0: [6, 7, 7, 3, 7, 8, 8, 5, 4, 7, 9, 7]
1: [8, 10, 7, 7, 7, 8, 6, 6, 7, 6, 8, 9]
2: [7, 7, 9, 7, 9, 6, 8, 7, 6, 10, 5, 9]
3: [11, 10, 4, 7, 6, 12, 10, 9, 3, 6, 12, 6]
4: [9, 9, 3, 7, 8, 8, 6, 10, 5, 6, 10, 6]
5: [12, 11, 6, 8, 9, 6, 6, 9, 4, 9, 8, 7]
6: [5, 1, 14, 7, 8, 5, 6, 6, 13, 6, 5, 9]
7: [3, 6, 11, 10, 5, 6, 5, 3, 7, 7, 7, 9]
8: [10, 11, 3, 8, 7, 11, 10, 8, 6, 8, 8, 9]
9: [10, 9, 5, 6, 8, 9, 10, 10, 6, 9, 10, 7]
10: [11, 12, 4, 12, 11, 13, 5, 11, 2, 10, 12, 8]
11: [7, 6, 10, 8, 5, 7, 5, 9, 9, 8, 6, 6]
12: [7, 8, 4, 7, 11, 5, 9, 9, 8, 8, 7, 7]
13: [8, 14, 5, 10, 9, 9, 4, 5, 5, 10, 1, 11]
14: [13, 11, 6, 8, 9, 11, 13, 9, 10, 9, 11, 5]
15: [9, 10, 1, 5, 6, 8, 11, 3, 10, 12, 10, 7]
16: [9, 12, 6, 7, 8, 6, 6, 7, 4, 6, 10, 9]
17: [11, 7, 8, 7, 7, 8, 10, 7, 7, 10, 8, 4]
18: [7, 7, 9, 9, 7, 6, 8, 7, 8, 8, 8, 7]
19: [9, 9, 6, 7, 7, 8, 9, 7, 7, 7, 10, 6]
20: [8, 8, 9, 11, 7, 4, 6, 6, 6, 10, 4, 8]
21: [13, 10, 6, 8, 7, 9, 9, 9, 8, 5, 8, 7]
22: [2, 5, 13, 6, 9, 5, 7, 10, 10, 3, 9, 6]
23: [7, 8, 10, 8, 7, 6, 4, 8, 7, 6, 8, 11]
24: [7, 5, 14, 8, 9, 6, 8, 3, 7, 6, 8, 8]
25: [4, 5, 12, 10, 9, 3, 8, 8, 12, 7, 7, 9]
26: [10, 8, 9, 8, 9, 5, 7, 7, 5, 8, 8, 8]
27: [9, 7, 4, 6, 8, 10, 9, 6, 3, 10, 8, 7]
28: [7, 5, 7, 10, 5, 7, 8, 10, 7, 5, 10, 5]
29: [9, 11, 5, 6, 5, 6, 8, 10, 4, 12, 9, 5]
30: [6, 5, 11, 9, 11, 8, 7, 9, 9, 11, 11, 6]
31: [6, 7, 9, 6, 9, 6, 7, 9, 10, 8, 8, 8]
32: [8, 6, 12, 3, 6, 4, 6, 2, 6, 11, 5, 7]
33: [4, 4, 10, 5, 7, 9, 5, 7, 10, 8, 9, 10]
34: [9, 10, 3, 7, 8, 13, 6, 6, 7, 7, 10, 7]
35: [9, 7, 2, 3, 8, 9, 7, 0, 7, 6, 4, 8]
36: [8, 10, 2, 5, 11, 5, 9, 9, 7, 7, 8, 5]
37: [8, 6, 11, 8, 7, 10, 9, 6, 12, 6, 8, 8]
38: [10, 11, 1, 5, 5, 12, 11, 7, 6, 8, 6, 10]
39: [7, 6, 9, 8, 9, 4, 7, 8, 7, 11, 6, 9]
40: [9, 11, 7, 4, 9, 10, 9, 8, 8, 8, 6, 8]
41: [11, 10, 5, 5, 6, 7, 12, 7, 11, 8, 15, 5]
42: [9, 8, 7, 7, 7, 9, 10, 4, 7, 4, 6, 8]
43: [7, 2, 15, 5, 11, 6, 10, 7, 15, 11, 10, 10]
44: [10, 7, 5, 6, 6, 13, 12, 11, 5, 11, 11, 9]
45: [3, 1, 13, 6, 7, 8, 2, 7, 10, 8, 8, 8]
46: [10, 7, 2, 5, 9, 11, 9, 8, 6, 7, 9, 6]
47: [10, 7, 5, 7, 6, 6, 5, 7, 4, 10, 9, 6]
48: [6, 7, 3, 4, 5, 9, 7, 4, 6, 5, 7, 5]
49: [10, 9, 5, 7, 7, 12, 11, 10, 6, 10, 12, 7]
50: [8, 8, 4, 7, 9, 5, 6, 9, 7, 8, 7, 6]
51: [11, 10, 3, 7, 6, 12, 8, 8, 8, 7, 11, 9]
52: [0, 3, 15, 3, 9, 5, 6, 8, 10, 2, 1, 7]
53: [10, 9, 6, 10, 7, 8, 6, 8, 9, 9, 9, 9]
54: [6, 5, 8, 9, 6, 6, 1, 7, 7, 6, 4, 7]
55: [12, 11, 7, 9, 8, 10, 10, 6, 5, 10, 10, 6]
56: [9, 8, 2, 7, 8, 8, 10, 5, 3, 6, 11, 9]
57: [4, 6, 11, 8, 8, 3, 5, 8, 6, 11, 4, 9]
58: [10, 10, 3, 6, 7, 11, 9, 4, 5, 7, 9, 7]
59: [5, 8, 6, 5, 7, 9, 8, 5, 8, 5, 6, 7]
60: [2, 8, 11, 4, 9, 5, 7, 7, 9, 4, 3, 9]
61: [0, 4, 10, 9, 11, 10, 5, 4, 8, 4, 3, 6]
62: [0, 3, 15, 2, 13, 6, 3, 6, 8, 0, 1, 9]
63: [5, 2, 12, 9, 13, 1, 7, 9, 10, 5, 5, 7]
64: [11, 13, 5, 8, 8, 11, 11, 9, 7, 6, 6, 6]
65: [7, 8, 9, 10, 9, 5, 6, 9, 8, 8, 9, 8]
66: [7, 3, 8, 8, 9, 7, 7, 8, 10, 6, 8, 9]
67: [10, 8, 4, 8, 7, 15, 11, 7, 6, 10, 6, 5]
68: [9, 10, 7, 6, 9, 7, 8, 9, 7, 10, 8, 8]
69: [11, 7, 4, 9, 6, 9, 11, 7, 7, 10, 12, 7]
70: [11, 11, 6, 9, 6, 7, 3, 7, 8, 9, 8, 6]
71: [3, 3, 9, 8, 8, 3, 9, 7, 10, 7, 4, 8]
72: [9, 11, 9, 9, 5, 8, 6, 8, 7, 10, 11, 7]
73: [8, 9, 6, 10, 9, 7, 7, 8, 7, 6, 7, 8]
74: [12, 9, 3, 12, 8, 11, 10, 8, 7, 10, 11, 5]
75: [7, 2, 11, 9, 10, 5, 7, 8, 9, 11, 6, 12]
76: [4, 9, 8, 9, 6, 5, 8, 8, 8, 6, 4, 8]
77: [10, 10, 8, 6, 6, 11, 7, 7, 9, 6, 6, 9]
78: [6, 10, 13, 7, 6, 5, 5, 10, 6, 8, 6, 4]
79: [10, 11, 4, 10, 9, 13, 7, 9, 3, 10, 11, 8]

[7, 5, 6, 8, 7, 7, 9, 9, 7, 7, 12, 4] 28
[5, 4, 9, 8, 10, 8, 8, 10, 9, 11, 10, 6] 30
[9, 10, 7, 10, 9, 12, 10, 6, 7, 11, 9, 6] 55
[10, 10, 4, 8, 8, 12, 8, 9, 6, 7, 12, 10] 51
[9, 6, 5, 7, 5, 4, 3, 8, 2, 9, 7, 6] 47
[8, 9, 5, 11, 5, 7, 6, 5, 6, 11, 5, 8] 20
[9, 9, 6, 8, 7, 6, 5, 7, 4, 9, 8, 7] 47
[9, 10, 4, 8, 8, 10, 5, 7, 7, 7, 10, 7] 34
[12, 13, 5, 8, 5, 8, 4, 6, 9, 8, 8, 5] 70
[8, 6, 12, 10, 4, 3, 5, 7, 5, 8, 4, 9] 20
[1, 3, 15, 5, 7, 6, 8, 8, 10, 5, 2, 6] 52
[3, 6, 12, 6, 8, 9, 5, 8, 9, 3, 4, 7] 60
[9, 8, 2, 8, 7, 8, 8, 11, 6, 6, 11, 6] 4
[3, 5, 10, 7, 4, 1, 3, 13, 4, 12, 7, 10] 57
[8, 5, 6, 9, 8, 5, 8, 11, 8, 7, 10, 6] 28
[6, 8, 8, 6, 5, 5, 10, 9, 9, 5, 3, 7] 76
[9, 13, 3, 8, 6, 10, 9, 9, 6, 7, 8, 11] 8
[6, 7, 7, 7, 7, 7, 7, 6, 7, 4, 4, 6] 59
[13, 10, 3, 9, 6, 11, 12, 3, 6, 7, 9, 7] 58
[11, 13, 4, 8, 7, 11, 10, 10, 8, 8, 6, 6] 64
[9, 7, 6, 6, 6, 9, 8, 6, 5, 8, 10, 6] 19
[7, 9, 6, 6, 5, 6, 7, 8, 8, 8, 7, 10] 1
[4, 5, 8, 1, 8, 4, 7, 8, 10, 2, 0, 7] 60
[5, 6, 11, 6, 9, 8, 9, 7, 10, 9, 9, 8] 31
[7, 6, 10, 12, 5, 9, 8, 7, 9, 9, 7, 9] 18
[5, 6, 9, 4, 7, 6, 6, 7, 9, 4, 2, 7] 60
[8, 5, 8, 11, 6, 6, 6, 5, 7, 11, 5, 10] 20
[11, 8, 5, 6, 7, 9, 9, 10, 6, 7, 9, 6] 9
[8, 6, 1, 5, 9, 10, 11, 8, 7, 8, 10, 7] 46
[9, 9, 7, 12, 6, 11, 8, 8, 9, 9, 7, 8] 53
[9, 14, 4, 5, 8, 8, 6, 8, 3, 6, 11, 9] 16
[9, 9, 2, 6, 8, 8, 10, 4, 8, 11, 9, 7] 15
[7, 5, 10, 8, 9, 3, 9, 8, 8, 9, 6, 8] 39
[11, 9, 4, 7, 9, 10, 9, 11, 2, 9, 9, 5] 9
